In the rows, 128 means zero.
Named turns come first, each shown by rows before and after it. Which turns, in which order, take the first row of each pair that follows to the second? Write the first one first, as in the answered first pair.
Q_59 (before => after):
[140 117 163  99 157 146  96 137 124 136  75 117 141 129 156  94 106 139
 120 134 147 108 146 135 116 128] => [151 124 173 110 171 164 101 128 126 129  85 110 144 136 141 102 109 140
 127 146 121 108 142 121 120 140]
[131 104  93 150 146 154 129 142 155 168 156 109 114 114  92 104 133 145
 139 121  85 102 113  98 163  99] => [116 105  81 132 119 127 122 159 156 183 146 112 113 107 116  82 132 139
 121 102 128  99 120 117 147  89]
[ 71 114 119 138 148 101 140 134 141 128 167 133 129 119 118 130 172 117
 148 129 154 136 126 127 188  85] => [ 91 132 141 158 131 101 127 131 149 144 169 116 135 115 109 118 200 107
 129 119 170 136 125 128 165 119]
Q_365 (before => after):
[110  95  95 145 119 145 120 132 129 122 152 141 109 135 106 136 122 152
 152 114  61  98 126 158 168  86] => [108 109 112 113 161 152 147 124 129  87 128 148 123 146 123 161  98 151
 165 143  77 132 127 121 161  83]
[141 161 156 111 134 102 151 121 113 137  92 113 107 137 127 108 156 132
 133 159 135 144 117  96 131 149] => [128 151 141 109 105  83 139 138 115 156  92 110 103 124 134  94 159 131
 121 139 150 129 118 122 136 137]
[115 115 115 135 143 129 142 134 133 125 141 138 103 136 121 139 117 128
 156 141  68 137 125 121 150 110] => [103 109 109 112 138 109 141 144 129 124 127 146 101 134 144 134 101 125
 146 133  96 140 132 124 140  94]
[122  88 134 147 144 118 117 111 146 144 111 139 107 113 133 112 129 115
 117 123 138 106 111 121 138 125] => [132  95 144 153 159 127 128 107 146 134 110 137 110 119 127 121 129 118
 124 133 125 111 111 108 139 132]
Q_652 (before => after):
[ 97 113 109 161 155 156 132 125 152 126 121  67 101 159 109 193 126 100
 125 204  63 131 131  89 157  98] => [127 144 146 165 152 157 131 124 157 133 110  54 112 160 104 182 150  83
 102 208 101 149 133  67 125 141]
[129 147 136 127 131 104 104 129 141 133 118 138 133 141 169 122 146  78
 132 109 127 141 136 122 129 148] => [116 133 119 120 128  97 100 135 137 133 119 144 128 142 171 119 139  79
 137 104 122 136 137 129 136 129]
[ 77 129  83  95 137  95  92 132 117 103 133 143 113 142 143 116 139 131
  63  97 157 142 113 199 161  78] => [ 82 121  81 120 158 131 102 117 121  94 151 147 111 153 117 142 136 148
  90 115  88 135 103 189 189  79]
Pairs:
Between the rows of a pair lie two turns.
[129 120 117 123 111 126 110 139 124 131 126 120 122 124 124 117 146 120
 123 115 129 114 103 136 134 136] => [143 139 135 111 127 129 118 132 125 119 122 121 129 128 125 128 140 114
 123 130 137 135 103 110 122 147] => Q_365 then Q_652
[165  88  97  80 123 135 161 132 116 116 113 133 125  90 128 144 121 135
 161 137 101 139 132  97 124 116] => [181 106 116  85 124 139 156 133 126 123 109 125 134  90 119 139 139 129
 151 140 118 151 130  86 105 139] => Q_652 then Q_652
[131 140 135 115  73  88 105 150 136 169 122 125 125 112 159  81 141 110
  90  82 210 122 135 139  81 144] => [ 99 122 121  64 131  92 146 140 124 110 100 152 126 133 184 128  71 121
 122 125 204 154 144  99 107  90] => Q_59 then Q_365
[122 100  94 142 128 156 133 125 127 140 150 135 126 124 109 135 117 151
 154 128  68 112 119 145 163 107] => [150 123 122 160 117 167 128 122 136 154 150 121 136 119  90 127 151 143
 140 124  75 112 112 143 140 151] => Q_59 then Q_59
[ 89  95  62 145  93  97  92 141 129 126 131 137 115 109 116 112 143 136
 141 103 114 117 148 159 137  90] => [142 132 106 177  86 114  82 135 143 146 134 108 125 107  91 100 189 124
 123 106 122 122 140 149 104 160] => Q_59 then Q_652
[115 107 107 100 143 123  68 130 137 150 134 102 108 157 170 145 154 126
  99  76 146  89 145 128 152 107] => [117 117 123  82 182 134  89 123 136 123 120 109 115 168 177 171 137 122
 108 106 152 118 145  88 148 111] => Q_365 then Q_365
[133 156 155 101  85 108 160 124 103  99 109 159 151 136 160 125 140 139
 124 145 205 196  89 139 133 110] => [136 125 129 162  49 129 131 121 103 137 161 156 134 126 116 106 168 162
 137 114 110 138  75 189 175 110] => Q_652 then Q_365
[121 130 122 133 131 142 160 116 122 120 133 129 132 124 128 123 141 133
 157 133 124  99 110 137 150 116] => [123 134 129 111 136 129 164 123 121 116 115 131 137 125 143 121 132 127
 151 137 160 110 115 126 135 114] => Q_652 then Q_365
[179 155 155 116 137 104 128 130 141 162 114 101 139 107 131 109 172 134
 116 123 162 140 134 118 100 181] => [134 119 111  76 125  69 132 145 130 152 102 129 127 106 165 102 129 136
 118 115 186 134 148 139 113 119] => Q_59 then Q_59
[130 131 133 163  84 122 121 120 119 171 148 114 117 124 102  73 167 103
 115 104 140 113 137 154 114 159] => [148 140 158 171 141 162 149  90 120 130 147 109 126 147  83 115 157 111
 144 144  92 135 129 107 131 168] => Q_59 then Q_652
[146  93 105 167 111 176  92 127 129 133 165 122 108 109  84 133 129 162
 166 118  26  88 130 178 177 133] => [164 117 141 142 173 199 129 112 128  82 137 122 124 132  93 177 103 154
 176 169  36 136 131 110 166 145] => Q_59 then Q_365
[141 145 145 127 103 112 123 146 140 145 141 122 130 129 125 124 147 118
 106 121 172 133 131 123 105 162] => [128 130 133 117 101 102 121 148 135 141 130 128 126 128 139 118 137 116
 109 118 181 131 138 131 105 142] => Q_365 then Q_652
[185 174 185 152 124 141 103 112 137 154 145 115 141 140  85 132 198 114
 103  96 114 140 122 139  91 226] => [185 182 195 135 137 140 112 111 136 142 132 112 142 145  98 139 189 110
 102 109 134 153 125 120  83 224] => Q_652 then Q_365
[102 108 146 136 148 151 134  71 114  85 154 138 139 167 108 168  86 135
 120 129  18  75  89 178 201  83] => [117 132 174 110 186 162 158  62 114  54 137 136 152 181 115 188  73 123
 126 161  43 116  90 131 186 101] => Q_365 then Q_652
[128 152 115  88 112  66 116 150 115 154 100 106 101 115 144  92 121 109
 109 107 204 156 130 143  96 111] => [161 178 157 101 176 116 148 115 118 108  99  98 122 142 116 142 118 113
 136 162 152 190 118  78  98 143] => Q_365 then Q_365
[100 128 125  97 142 116 130 125 109 104 103 138 137 112 157 125 115 119
 116 119 171 144 162 120 115 103] => [ 96 111 103 141 115 136 109 118 109 132 142 133 128 106 119 115 136 141
 126  96  97 100 148 156 153 102] => Q_652 then Q_365
[ 98 103 118 128 154 137 137 133 122 118 133 143 120 128 134 151 103 151
 144 130 112 102 120 119 165 109] => [102 105 117 136 146 140 132 134 125 125 141 139 121 125 127 146 108 151
 142 130 105  97 123 123 169 114] => Q_365 then Q_365
[102 116 108 124 154 144 137 116 119 107 128 144 123 125 133 147 104 144
 151 133  81 123 127 118 152 102] => [147 157 157 129 152 146 131 112 129 119 112 123 143 126 123 140 144 124
 126 146 128 150 121  94 105 164] => Q_652 then Q_652
[179 149 137 169 108 154 105 151  75 113 118 120 104 144 120 120 180 140
  89 115 156 171 100 163 120 148] => [129 112  95 133 128 139 123 157  59  84 109 146  94 150 146 139 126 153
 107 123 138 172 107 173 159  73] => Q_59 then Q_365
